Each row is a point on one line or plane from a hidden set. Lines and planes are numbered from 0, as they first appear below.
Each row in order, then the number of its line or plane:
[ 44  40 -34   2 -29  17   0   2  13  19  31 -10  54  34  -5  23  61  29
  11 -22  19  -7  -9  -6 -45 -23 -24 -25] 0
[-81  17  -1  13 -20 -32  33 -28  40  -8  -4   8   8  19 -17  -7   2  28
 -39   5  36  85  23   1  38 -13  18   3] 1
[-73  25  -5  18  -8 -33  46 -42  28   4  -7  16  -8  24 -12   1  16  40
 -39  -2  42  69  25  23  35 -19  20  10] 1
[ -6 -22  -2 -13 -11  10  16   3  16  17 -18   4 -19   9 -46 -29 -11 -12
  -8 -13  23  43   2  55  37  -2  36  18] 2
[-13  49   8  31   5  10  12  13 -16  27 -26  -3  29  -5  44 -27  28  31
 -50  -3  24 -26  13  14   7  43  -9  -1] 0
[-74  19   0  15 -21 -21  27 -38  35  -7 -12   5  -2  13 -24  -3   9  24
 -35 -11  41  75  33  15  32 -20  12  14] 1
[-11 -12 -18  14  15  18  30 -74  25 -38 -23  -4 -39  21 -21 -16  11  32
  12 -22 -24 -28  19 -19  31   4  15  17] 3
[-44 -32  29  23  34   8   4   0 -32  -9 -51  14 -15 -32  39 -27 -22  -7
 -46  -4  10  -6  17  19  38  77  29  23] 0
[-15 -27 -20  17   4   4  32 -54  30 -27 -31  -1 -30  22 -27  -8  -1   6
   6 -24  -2 -20   9  -1  32  16  26  13] 3
[  1  44   6  22  -3  10   1  21 -13  33 -27  13  45   8  37 -27  36  34
 -54 -20  16 -34   9  21  -7  31  -2   3] 0
[-26 -34 -25   1   5  40 -57  38  -9 -39 -30 -41  31  16  10  12 -32  -5
 -15   4 -17  -3 -36  20  13   3 -10  43] 4
[-27 -24 -17   9   1  35 -32  27  -6 -25 -10 -28   9   7   2  14 -23 -18
  -9  12 -18  15 -16  16   1  -2  -5  39] 4
[-40 -21  21   3   9   1  -1  11 -25 -13 -48  16 -15 -14  19 -13 -28 -11
 -33   9  -3   1  20  18  15  41  22   9] 0
[-21 -20   4 -13   8  17  19   1   6  -3 -15   9 -27   3 -42 -21   2  -5
 -18  -4  19  44   3  76  20   2  39  -1] 2
[-11 -21 -31  -2  -2 -11  15 -42  34 -33 -43  -2 -36  13 -30 -25   3  12
  15 -10  -4 -28  12 -24  28  19  22   8] 3
[-61  13   7  11 -11 -12  30 -18  32  -1 -19  17  -9  15 -20  -4   0  39
 -26   1  32  64  33  10  29 -22  17   5] 1
[ -7  54  -4  23  10  13  -5  24 -17  36 -30  -5  50  10  30 -39  36  41
 -51 -22  21 -15  -4   9  -5  52  -5  20] 0
[-67   9   8  18  -6 -35  34 -32  16  -7  -6  13  13   7 -27   1   6  16
 -27   6  42  66  23  15  24 -11  18   9] 1
[  7  59 -17  10   2   8  -4  17   3  25 -21  11  41  -1  27 -41  38  30
 -36 -24  18 -21  10  -1 -11  22  -3   5] 0
[-34 -30 -18  -7   1  47 -46  47  -4 -36 -14 -25  28  21  -3   5 -24 -23
 -18   9 -18  13 -33  15  16   2   1  42] 4
[-12  41 -15  19   2  17   3  18 -37  23 -32  -1  46   3  35 -29  34  19
 -50  -9  25 -28  17   7  -1  53  -3  25] 0
[-25 -23 -36  15  -7   7  25 -65  44 -28 -48   1 -50  16  -9 -15  17  14
  28 -33 -26 -56  19 -12  38   8  20  19] 3
[-34 -27 -17  -9   3  39 -47  30 -21 -46 -20 -41  20  28  11  17 -23 -22
 -21  14 -14   7 -38  13   8   5  -4  52] 4
[ -8 -49  23  -8  -6 -13   0 -16   5 -23   9   3 -46 -11 -18  21 -52 -27
  45  27 -35  21  -3  -2  14 -28  23  -9] 0
[-23  28  -5   8 -21 -18  13  16 -17  -1  -9  30   3  -4 -66  31  41  -8
 -29  23  44  27   6 -12 -10 -12  31  33] 5
[-30 -27  -2 -17  -3  57 -49  38  -7 -45 -32 -52  31  27   7  23 -34 -15
 -17  21 -26   1 -32  16  16  -5  -5  54] 4
[-25 -24 -13 -15   2  50 -53  39  -9 -28 -26 -32  27  23   5  14 -36 -17
 -13  10 -28   8 -36  27   3  -5  -2  46] 4
[-20  25   2  11 -19 -12   3  20 -24   6  -1  24   5 -12 -66  19  22 -20
 -24  21  50  30   2 -21  -6  -7  21  31] 5
[-31  29   1   6 -35  -4  23  19 -26 -10 -13  31   0 -13 -88  19  39 -22
 -36  25  49  44   6 -10 -11   3  41  34] 5
[-67  20  -3   4  -6 -19  27 -25  24   0  -7   4  -7  24 -15  -9   9  31
 -14   2  26  65  28   2  30 -19  16  15] 1
[-37 -44  43  -9  15 -13 -11 -14 -11 -36 -34  19 -59 -37   1  -2 -46 -33
  -9  23 -30  11   6  12  44  18  20   8] 0
[-23  15 -15  23 -25 -19  11   5  -1  -7 -17  11  22 -10 -72  17  33 -10
 -35  -1  42  23   9 -18  -9  -2  32  41] 5
[-24 -12 -31  -9  21   3  33 -40  34 -33 -28   4 -58  16 -15 -17 -10  20
  19 -15 -12 -18  31 -22  20  18  34  28] 3
[ -4 -25 -20  14   4  16  29 -43  31 -37 -13 -10 -43  32 -15 -19   6  23
  10 -16 -17 -34  22  -8  27   9  12  17] 3
[-28  16 -15   7 -28 -18   2  12  -5   3  -8  17  16 -11 -70  22  34 -10
 -29  -4  43  31   5  -1  -5   2  20  28] 5
[-45  15  -7  16  -6 -14  31 -26  12   0  -4   5  -9  10 -18  -3  10  13
 -17   7  29  52  18   4  30 -18  21  -5] 1
[-28  17   8  12   4   5  12   3 -31  -3 -35  -4  15 -23  23 -35   0   0
 -34  -4  14 -10   4  18  25  45  13  -1] 0
[-25 -73  30   0  18 -17  -5 -11   2 -33 -13   4 -68 -27 -12   9 -62 -29
   0  21 -39  22  12  23  35  -8  26   3] 0
[-16 -23  -7 -11 -11  14  30  -5  18   0 -32  32 -42  11 -55 -40 -13 -24
 -25 -10  34  42   5  83  40  -2  43  13] 2
[-13 -10 -25   9   9   0  26 -65  30 -33 -29   5 -33   7  -9   0  -4  19
  16  -8 -15 -41  14 -12  24  10  25  14] 3
[  4  53 -31  -1 -11  37   0  19 -16  34 -10   3  56  17  21 -18  53  37
 -34 -19  32 -11  -5  -1 -25  21 -19   2] 0
[-13 -31 -38  18  -2  14  35 -81  35 -54 -43  -6 -57  24 -16 -29   0  40
  17 -29 -32 -48  29  -9  30  12  20  20] 3
[-53   7 -11   3 -28 -19  32 -26  28  12  -1   5 -12   1  -9  -9  12  29
 -26  -8  30  65  16   9  33 -12  24   4] 1
[-67  14  -5  12 -11 -14  20 -20  27 -13   5  -2   8  26 -17  -7  -5  28
 -17   7  25  56  13  -7  34 -17   5   0] 1
[ 18 -18 -13 -17 -25   7  -2 -13  14   1  49 -18 -11  11 -41  40  -4  -6
  44   5 -15  13 -21 -25 -14 -45 -21 -17] 0
[-46  10  -3  21 -18 -40  30  -7  18  -7 -13   9  -3  17 -13  -5  15  40
 -34   9  21  58  22  10  31 -20   8   7] 1
[-24 -32   3 -24 -14  15  16   8  16   7 -36  23 -30   3 -41 -30  -5 -19
 -14 -14  28  48   5  73  25  12  34  -1] 2
[-51  16   0   9  -9 -24  33 -26  23  -7  12   9   6  11 -22 -13   3  33
 -23   0  39  68  33  -2  33  -2  21  12] 1
[-40  14  16  23  15  10   2  30 -27  15 -47   9  13 -17  44 -34   2  10
 -65   6  15 -34  25  20  24  68  23  24] 0
[ -4 -20  -4  15  -3   4  24 -40  17 -27 -27  -3 -24  15  -7  -2   2   9
  21 -35 -13 -23  18  -3  35  10  24   0] 3
[-25 -25 -20   9   4  -4  18 -51  34 -29 -21  -6 -33  18 -13  -7   3  15
   9  -5 -12 -33  25 -15  26   8  15  21] 3
[ 10  47 -25  25  -8  21  -9   6  -8  16  -9 -16  41   9  23 -15  45   8
 -17 -23  10 -13   3  -3 -17   9 -11   2] 0
[-44  25  10   6 -33 -19  20  11 -20   1  -5  20  16 -18 -77  35  42 -10
 -35   9  49  51  24 -15  -9  -2  33  40] 5
[-43  17  -6   6 -27 -12  18  16 -15  -1 -14  31  17 -18 -65  23  26  -7
 -24  14  42  42  17  -7 -29   5  41  38] 5
[-64  24   1  16  -6 -27  27 -21  23   9   4  17  -8   4 -22  -2   2  20
 -23   0  47  62  20   1  40  -4  16   6] 1
[ -9 -22   1 -27  -6  17  30  -6   2   5 -32  20 -46  -4 -50 -35 -11 -21
 -17  -2  25  53   0  74  36   3  40  -8] 2
[-25 -25 -44  12  18   8  31 -55  31 -38 -37  16 -49   6 -20 -24  16  30
  27 -16 -24 -33  22  -3  32  20  31  25] 3
[  0 -62  21 -16  12 -25  -6 -12  17 -16  13   2 -39  -3 -22  34 -46 -15
  23  15 -32  18  -8 -13   4 -17  -1  -8] 0
[-27  19   8  11  14   2   9  24 -20  19 -36  19  13  -3  43 -20   9  15
 -41 -10  12 -12   3  14  26  48   3   7] 0
[-13 -12 -28  12   1  -4  29 -43  33 -30 -14   5 -48  12 -10 -25  -1  24
   9 -23  -3 -35  14 -17  21  -9  15  26] 3
[-46 -40  31   5  30 -18   8   7 -34 -18 -47  34 -38 -34  21 -21 -48 -24
 -30  12 -16   4  20  29  39  43  19  10] 0
[-53  29  -6   2  -4 -17  13 -32  19  -6  -2  11   8  21 -26  -7  14  17
 -21   6  39  56  29   8  37 -25   7   4] 1
[-24  20   1  15 -12  -5   5  12 -16   3 -16   8   9   1 -72  22  43 -15
 -36  21  17  48   7  -5 -20  -1  24  20] 5
[-15 -52  31 -16   6 -20   5 -13   8 -21   2   1 -48 -22 -18   1 -54 -28
   3  18 -22   3  -2  11  31  -4  18  -3] 0
[-20 -26 -42  14  23   1  31 -70  43 -39 -29  -4 -54  15 -20 -19  -3  27
  26 -26 -26 -39  23 -20  28  11  36  28] 3
[-65  18 -10   7 -15 -27  28 -22  17 -11  -8   4  -1  24 -10  -6   3  28
 -23   2  35  72  21   2  43  -9  21  14] 1
[-15 -22 -22   6   3   1  10 -36  23 -27 -25  -8 -36   6 -19 -14   2  24
  15 -10 -22 -30   6 -11  28  15  20  16] 3
[-39 -27  -9 -18   2  30 -22  39 -11 -29 -16 -36  26  11   0  11 -21 -28
 -14  13  -4   8 -38  16  -5  -2   0  32] 4
[ -7 -20  -2  14   3   4  39 -31  26 -17 -24   4 -36  18  -7 -19  -4  19
  19 -22 -11 -16   9 -16  25  19  26  20] 3
[-29  20  11  22  13  -1  11   8 -19  20 -58  18  16  -2  56 -45  10  17
 -61   0  28 -32  16  15  15  67  14  12] 0
[-21 -21   0 -24   3  23  22  -5  12  -7 -24   7 -22  -8 -37 -27   1 -13
  -1 -15  12  35  -8  54  26  -5  30   9] 2
[ -9 -29 -24  12  -8   7  35 -43  24 -37 -24  10 -27  16 -11   0   2  13
  22 -25 -17 -44  16  -2  30  12  19  15] 3
[  1 -46  13  -8  15 -15   3 -16   1 -28   8   0 -42  -3 -23  15 -40 -17
  18  16 -17   9   4   7  23 -26   9   7] 0
[-25 -21 -32  14  16   5  40 -57  31 -40 -36  -5 -55  14  -5 -27  17  24
  21 -34 -21 -21   9 -16  39   9  32   0] 3
[-30 -24 -21   1   0  53 -29  36 -23 -41 -18 -40  26  26  11   8 -35 -12
 -17   6 -12  20 -28  13  -2  -1   2  41] 4
[-17 -22 -41  15  11 -11  43 -49  27 -27 -28  -8 -33  18 -23 -18   5  27
   8 -15 -20 -24  20 -14  33  12  30   3] 3
[-33  38  -8  13 -38 -17   8  19 -22  -6 -17   6   8  -8 -58  19  37 -14
 -33  14  48  46   9 -10 -21 -11  35  37] 5
[-30  19  -3  14 -16 -13   4   0   5  -9  -2  11  19  -4 -63  17  44 -30
 -33  14  41  56  16  -6 -23  -3  18  24] 5
[-10 -33   4 -14 -11  15  20  -1  20   0 -20   9 -34   7 -47 -14  -9 -20
  -9 -26  22  36  -2  83  28   6  36  22] 2
[-34  24   0  15 -25  -5  11   1 -13  -1 -15  15   7 -14 -72  23  38 -16
 -28  13  36  37   3 -10  -6   1  26  37] 5
[-78  23  -4  14 -10 -33  51 -37  47   7   1   2  -7   6 -11 -13   8  32
 -27  13  34  89  37  16  50  -7  24   9] 1
[-38  23   2  13 -29 -14  10  19 -14  19 -23  15  13   7 -75  25  33 -14
 -36  22  40  48   6  -8 -10   0  25  44] 5
[-57  11   6  21 -10 -28  38 -15  26   7  -5   5  -1   6  -7  -7  16  24
 -23   8  35  66  27   6  42 -10  21  15] 1
[-65  12  -4  18 -19 -24  27 -20  25  -2 -16   7  -1  25 -14  -4   8  21
 -35  -2  12  59  17  -3  16 -21  15   0] 1
[-64   9 -12  26 -10 -30  29 -21  28  -2 -14  22 -14  17 -10  -1   8  29
 -21   3  30  63  26  18  43  -5  22  17] 1
[-20 -31 -32  11  20  -7  35 -70  36 -54 -27 -20 -49  18 -20 -13   3  40
  17 -19 -30 -29  18 -15  27  19  28  10] 3
[-46  -2   5  11   1 -25  16 -31   7  -2 -21   8   2   7 -14  -2  -2  33
 -19  -2  22  42  23  14  21 -14  16  -2] 1
[-47 -31 -16   1   2  70 -57  46 -31 -42 -29 -47  36  15  -2  15 -30 -28
  -9  19 -15  13 -41  35  -2   7  -9  62] 4
[-17  -5 -45  24   1   9  38 -69  37 -47 -51   1 -43  26 -31 -22  15  28
  26 -34 -23 -38  22 -10  41   9  28  21] 3
[ -9 -11 -24  13   3  12  30 -50  25 -33 -27   9 -32   7 -14 -18   6  23
  15 -24 -14 -24  13 -18  22  18  21   4] 3
[ -2  33  -9  11  12   1  16  14 -11  17 -25  -1  42  -2  20 -25  25  21
 -33 -16  33 -15   7  -8  -2  28 -12   7] 0
[-21 -26 -37  17  11  -7  47 -56  27 -50 -21  -7 -56  25 -22 -22  11  39
  17 -26 -25 -36  16  -8  45  11  30  23] 3
[-40  24  -5  27 -22  -1  14  12 -16   7 -19  20  18  -7 -61  19  33  -5
 -26  22  34  46   9 -16 -13   4  29  37] 5
[-18 -25 -22  13  -4   9  32 -40  25 -25 -22 -11 -42   9 -11 -15  -2  12
   7 -16 -12 -15  12  -3  26  -4  23   7] 3
[-35 -31 -18 -12   4  54 -37  34 -12 -38 -29 -37  30  24   2  13 -19  -7
 -10   5  -7  -1 -35  13  -7  -6  -2  47] 4
[-62  25   0   3  -2 -28  14 -23  12  -1 -13   7  -1   4 -19 -10   4  25
 -25   8  22  60  18   3  27  -4   7  -7] 1
[-15 -26   8 -33  -5   1  33  -3  20   4 -22  23 -53  -1 -56 -37 -10 -23
 -20 -12  18  42  14  82  32   7  33   0] 2
[-35  24 -12  12  -3  -7   8  16 -10  12 -25  20   7  -7 -54  17  25 -19
 -27   3  35  40   8 -10  -9  -3  23  32] 5
[-48   8 -10   2  -5 -26  19 -10  22  -9  -6  -2  -3   7 -15 -15   8  25
 -10  -2  18  47  31  -3  33 -33  17   0] 1
[-37 -20 -11  -6  15  47 -41  40 -14 -32 -15 -35  16  28 -11  17 -27 -18
 -17  14 -14  13 -40  23   2  -8  -7  35] 4
[-22 -15  15 -30   2  16  27   5   6   8 -32  17 -45   5 -40 -13  -6  -1
  -7  -3  20  48   5  83  31  16  44   4] 2
[-66  21   0  15  -6 -25  43 -30  25 -14 -13  16   6  16 -13   0  11  21
 -22  -7  40  65  18  23  39 -22  24   5] 1
[-73   5   2  14 -21 -29  35 -29  17  -1  -8  12  -3  18 -22  -2  18  34
 -30   4  37  76  25   9  37 -12  -4  11] 1
[-51  20   2  12 -20 -29  20 -27  24   1  -3   3  -5   7 -20  -7   9  33
 -41   2  40  71  29  13  25 -19  14  12] 1
[-42 -30 -13 -18  13  49 -44  37 -15 -42 -20 -55  17  13   2   8 -36 -27
  -1  23 -19   0 -36  29  11  -4  -6  47] 4
[-76  12 -11  21 -10 -31  27 -30  29   2 -15  18   3   6 -33  -8  12  29
 -33   1  32  72  28  -5  48 -19  23  -1] 1
[-15 -28 -52  14   9  13  41 -72  39 -47 -40 -16 -53  12 -18 -17  -2  22
  27 -34 -17 -59  12 -23  46  -6  23  15] 3
[-51   4  32  28  23   7  14  22 -29  -3 -51  20  -2 -15  39 -46  -4  -2
 -59  -6  -1 -22  24  24  24  63  23  17] 0
[-45  22   4  12  -3 -31  22 -30  16  -8   2   6  -1  18 -11  -5  -6  19
 -16   8  23  44  29   8  37 -18   4   0] 1
[-15 -14 -20  29  20   1  34 -49  29 -26 -27 -14 -27  15 -13 -17   8  31
  17 -20 -10 -34  23 -14   7   9  25   4] 3
[ -2  71 -35   6  -7  19   1   5 -24  40 -19  -5  73   9  30 -25  71  51
 -29 -40  47 -14   4   7 -26  18 -25   2] 0
[-41  27   6  24 -37 -11   9  22 -17  -3 -18  10  21 -17 -95  18  26 -15
 -32  20  54  50  14 -13 -12  -2  41  32] 5
[-87  37  -2  11 -32 -33  35 -42  28   6  -4  11  -9  17 -25  -3  17  39
 -20  -1  43  82  28   0  38 -15  30  -4] 1
[-33  26  -2  14 -24 -14  20  14 -11 -15 -18  23  12  -6 -79  17  38 -13
 -31  28  47  38   3 -29 -16  -8  25  37] 5
[-22  15  26  20  10 -13   5  24 -12   9 -38   4  26 -20  40 -28   8   4
 -63  -2   7 -17  25  20  19  61  12  19] 0
[-24  54   5  27  24  17  12  23 -30  26 -48   2  43 -20  53 -49  19  18
 -65 -20  31 -23  24  18  11  70   8  14] 0
[-26 -16 -31   4  19  -8  28 -34  31 -36 -24  -4 -46  11 -17  -8   0  19
  14 -26 -16 -16  11  -1  30   2  26  20] 3
[-16 -25 -39  13   9   1  34 -49  30 -39 -38  -2 -40  23 -13   0   7  28
  25 -37 -22 -35  13  -3  36   9  39  27] 3
[-32  31  -1  22 -41  -8   2  16  -8  11 -16  24   9  -2 -82  32  41  -4
 -34  10  41  39  15 -20 -18   1  29  31] 5
[-36  26   3  10 -20  -9  10   7 -22   6  -7  16  23  -5 -74  19  27 -18
 -32   2  32  21   7  -7 -12   5  30  28] 5
[-66   5   3  28  -3 -23  34 -37  20  12  -8   6  -3  24 -16   6  -3  31
 -30  -3  23  64  27   9  33  -9  19   7] 1
[-33  28   0  11 -30  -2  -1  15 -22  -6 -26  19  14  -7 -69  35  41 -25
 -49  24  64  42  15 -14  -5   2  27  43] 5
[-25  12  -6  16 -33 -15   8   9 -13  -4 -18  20  -2 -13 -52  20  44 -23
 -28  20  29  38  16  -8 -13   2  37  31] 5
[-33  16 -10   6 -20  -2   6  15 -11  11  -9  11  16  -9 -48  22  26  -5
 -27  16  35  37   9 -11  -2 -10  11  24] 5
[-57   7   9   2 -19 -17  27 -31  18  13  10  10  -2  13 -17   2  13  19
 -31  13  29  55  15  -3  37 -10  12  13] 1
[ -9 -26 -31  19  18   8  41 -69  45 -43 -31 -15 -57  25 -21 -26   9  24
   9 -41 -19 -44  19 -22  27   7  37  19] 3
[-71  23  -7   3  -3 -22  42 -25  29  -6  -7   8  10  18 -26 -10  12  31
 -36   2  33  80  21  13  37   0  22  -1] 1
[-41 -29 -17 -15   7  43 -27  27 -15 -33 -15 -31  34   3   4  17 -24 -19
   7  -5 -17   0 -36   8  -4 -10 -18  24] 4
[-39 -33  -9  -1   5  43 -38  32  -8 -44 -13 -33  16  21   7   8 -25 -29
  -5  10 -13   3 -18  24   1  -4  -9  45] 4
[  5 -57   8 -25  -5 -15 -10 -11  23 -39  22  16 -60 -12 -44  32 -45 -30
  37  22 -36  24 -11  -7  14 -35   4  -7] 0
[-13  18  -3   0 -30 -23   5  11 -15   2 -22   3  15 -13 -58  18  34 -25
 -25  10  32  28   1  -5 -27  -4  29  28] 5
[-27 -23 -14 -11   6  44 -48  34  -8 -31 -25 -40  12  15   1   6 -32 -22
 -16  16 -16   1 -33   6   4   5  -8  44] 4
[-24   6 -10   2 -17  -7  15   8  -8 -12 -21  22   5   8 -50  13  47 -24
 -31  25  25  34  11  -5 -11  -2  16  41] 5
[-30 -37 -34 -15  -7  56 -62  38 -22 -49 -28 -41  29  21  -3   3 -34 -19
  -3  14 -15  12 -31   8 -23   5 -11  47] 4
[-71  20  -4  24  -8 -29  46 -41  23 -14  -4   8   6  17 -14 -22   7  37
 -42   1  42  91  26  10  23 -20  21   6] 1
[ 11  70  -9  14  -1  10   6  18 -14  26 -14  -9  63   4  38 -39  72  38
 -31 -32  37 -14   0 -10 -30  22 -30 -10] 0
[-26  24  -5  -4 -24  -8  14   3 -17   0  -4   0  21  -7 -64  26  30  -9
 -24   5  38  38  18 -12 -13   0  24  40] 5
[-38 -67  41  -4  17  -5  -2 -11   2 -17 -31  24 -57 -19   9   1 -68 -17
  -5  12 -17   6  13  11  47  22  23  -2] 0
[-46  15  -1  15 -23 -24  31 -17  21   7   2   6   2  18 -15   0   1  19
 -17   0  25  50  18 -18  28  -7  19  -3] 1
[-24  21  -5   7 -21  -5  -4  15 -13  17   2  33  15  -9 -67  15  33 -17
 -34  17  37  49  10 -11 -18  -6  27  36] 5
[-22  13  -7   3 -14 -16   0  13 -20   2 -25  12   3 -14 -64  12  32  -1
 -34  15  49  35   4 -10 -22  -2  39  24] 5
[-20 -30 -32  -1   2   0  17 -56  27 -33 -20   9 -44  18 -24 -23   0  18
   9 -25 -22 -26  22  -3  40   6  27  21] 3
[-16 -16 -43  17  18  -4  43 -55  41 -47 -27 -14 -43  23 -21  -7  16  21
  18 -20 -24 -37  26 -15  42  13  38  25] 3
[-41 -51  47   2  22 -14  -1 -13 -21 -28 -11  11 -55 -21  10  -2 -74 -16
 -19  22 -22   5   2  27  37  10  36  20] 0
[-27  26  -6   9 -21 -18  -4  12 -10  -9 -12  23   6 -12 -77  31  26 -10
 -39  10  37  24  15 -12  -9 -12  35  39] 5
[-49 -37 -30 -10  -5  49 -61  48 -21 -50 -15 -53  31  33  -3  12 -38 -25
  -6  22 -31  14 -45  38  -7 -10 -19  58] 4
[-21 -16 -43  26  11  13  38 -72  47 -55 -38   4 -49  20 -22 -14  14  23
  15 -30 -36 -54  12 -25  31  18  22  21] 3
[ 49  60 -39  -2 -25  15  17   4  21  27  42 -11  51  46 -16  17  52  13
  14 -21  26  -6 -23 -18 -39 -39 -36  -4] 0
[-77  29  -7  21 -14 -28  48 -34  32  -8  -6  18   7  12 -20  -6  20  41
 -37  10  37  84  43   6  32 -12  13  11] 1
[-45 -30 -24 -19  -4  56 -51  48 -20 -36 -14 -43  37  25  -6  24 -36 -29
  -9  13 -24  -4 -47  33  10  -4  10  46] 4
[-27  22 -14  14 -22 -12  16   8  -5   5 -10  15  21 -17 -69  28  46 -24
 -44  13  50  52   2 -14 -11  -7  28  40] 5
[-28 -38 -31 -23   5  53 -46  38 -23 -46 -27 -37  27  32   5   3 -30 -21
  -6  15 -13   7 -36  26  -1 -10   1  46] 4
[ 20  43 -17   0 -18  28  11  17   4  34   6  -3  39  28  13  -4  50  28
  -2 -10  31 -15   0  -1 -22  10 -18  -2] 0
[-74  18  -4  24 -11 -42  41 -32   8  -4 -19  10  -7  18 -19  -3  -5  38
 -13   1  37  84  37   7  29 -19  17  11] 1
[-19 -34   4 -34 -16   7  17  -1  24   0 -25  25 -40   1 -47 -34   8 -16
 -15 -14  26  78  -2  89  37   0  34  19] 2
[-55  15   1   5 -11 -16  15 -18  27   2   1   2   9  11 -15  -4  -2  28
 -15  -4  22  59  30   1  20 -22  15   0] 1
[-19 -25 -22   7   6   2  24 -59  27 -60 -33   2 -52  18 -18  -6 -10  26
  18 -16 -29 -34  27  -3  30  17  18  20] 3
[ -7  -7 -29   7  10   4  28 -45  25 -26 -15   3 -29  22 -13  -3   1  29
  13 -16 -14 -25  11 -13   9  11  16  16] 3
[-18 -22 -35  28  12  -1  30 -65  42 -39 -52  -4 -37  31 -13 -20   6  47
  18 -29 -27 -34  22 -12  27  13  32  20] 3
[  4  -6 -12  21  24   6  25 -44  27 -18 -18  11 -20  23 -25 -18   5  12
   8 -19  -6 -24  21  -8  21  11  17   6] 3
[-20 -19 -39  16  17   2  25 -64  34 -42 -22 -15 -42  11 -27 -10  -4  35
  32 -24 -27 -37  20 -22  32  18  30  26] 3
[  8 -28  -4 -20  -6 -10 -16 -10  16  -9  36 -11 -30  14 -38  27 -27 -19
  41   0 -20  14 -11 -13  14 -48  -2 -14] 0
[-21 -12  -8 -19   8  16 -30  22  -9  -2 -16 -19  17  10  14   1 -14  -2
 -15   0 -13  22 -32   4   9  -1  -2  35] 4
[-75  15   5  -7 -13 -32  24 -22  11  -7 -13   4  -2  15 -22 -10  -3  38
 -33   2  37  73  21  12  40 -20  17  11] 1
[-11 -24   9 -13  -7  15  21   3   2  11 -28  20 -26   1 -45 -26 -12 -15
  -2 -11  25  36   2  68  23  14  50   6] 2
[-29 -27 -20 -11   2  53 -32  42 -13 -38 -21 -42  20  19   8  10 -41 -19
 -16  14 -15  -5 -35  16  -1   1   8  44] 4
[-26  12   6  10  12  -9   3  22 -26   1 -55  12   0 -19  51 -36   6   2
 -53   0  10 -15  35  23  36  70  13  15] 0
[ 30 -15  -5 -27 -14 -12   1 -14  26  -9  41  -6 -24   7 -38  22  -9 -10
  35   0  -7  19 -20 -15 -19 -47 -16 -17] 0
[-22 -23 -28  31  12   7  35 -65  46 -45 -33 -10 -50  31 -29 -17   2  29
  26 -16 -32 -45  31 -20  38   9  26  25] 3
[  9 -64  10 -35  -5 -13  -4 -29  18 -39  44  -8 -59  -4 -42  39 -50 -20
  46  27 -26  20 -18 -13  -6 -53   2 -31] 0
[-58  11  -4   9   1 -14  21 -14   8   8 -14  -2   0  11  -8  -9   6   6
 -14 -12  26  55   7   7  25   1   7   5] 1
[-15  46   1  17  -1   2   1  15  -8  20 -37   0  34   3  33 -17  26  25
 -40 -19  21 -12  -3  18 -12  35   8   4] 0
[-17  33  -1   1   6   2  -3  19 -15  13 -33  -4  22 -14  39 -34  15  18
 -53 -15  16 -25  17  18   5  46   4  14] 0
[-75  11   0   4 -14 -26  33 -17  17 -16  -4  21   4   8 -14  -5  17  33
 -23   9  34  71  25   7  37 -28  18   8] 1
[ -2 -23 -25  15  10  16  21 -52  30 -44 -25 -16 -41  14 -20 -17 -11  22
  10 -22 -12 -29  -5   1  22   9  15  16] 3
[ 12  55 -19  20 -21  14   7  -4   1  33   6 -10  60  21  21 -15  49  26
  -3 -15  32 -17  -6  -2 -31  11 -14  18] 0
[-20  25 -12  17 -24 -11  15  12 -18   4 -26   6  30 -14 -83  26  47 -14
 -34  16  53  52   8 -16 -18  -1  47  64] 5
[  7 -18  -2 -17 -16  -8  -8 -17  23 -15  32 -14 -29  -2 -35  25 -24 -16
  44  22 -31  17  -7  -7  -7 -49 -29 -15] 0
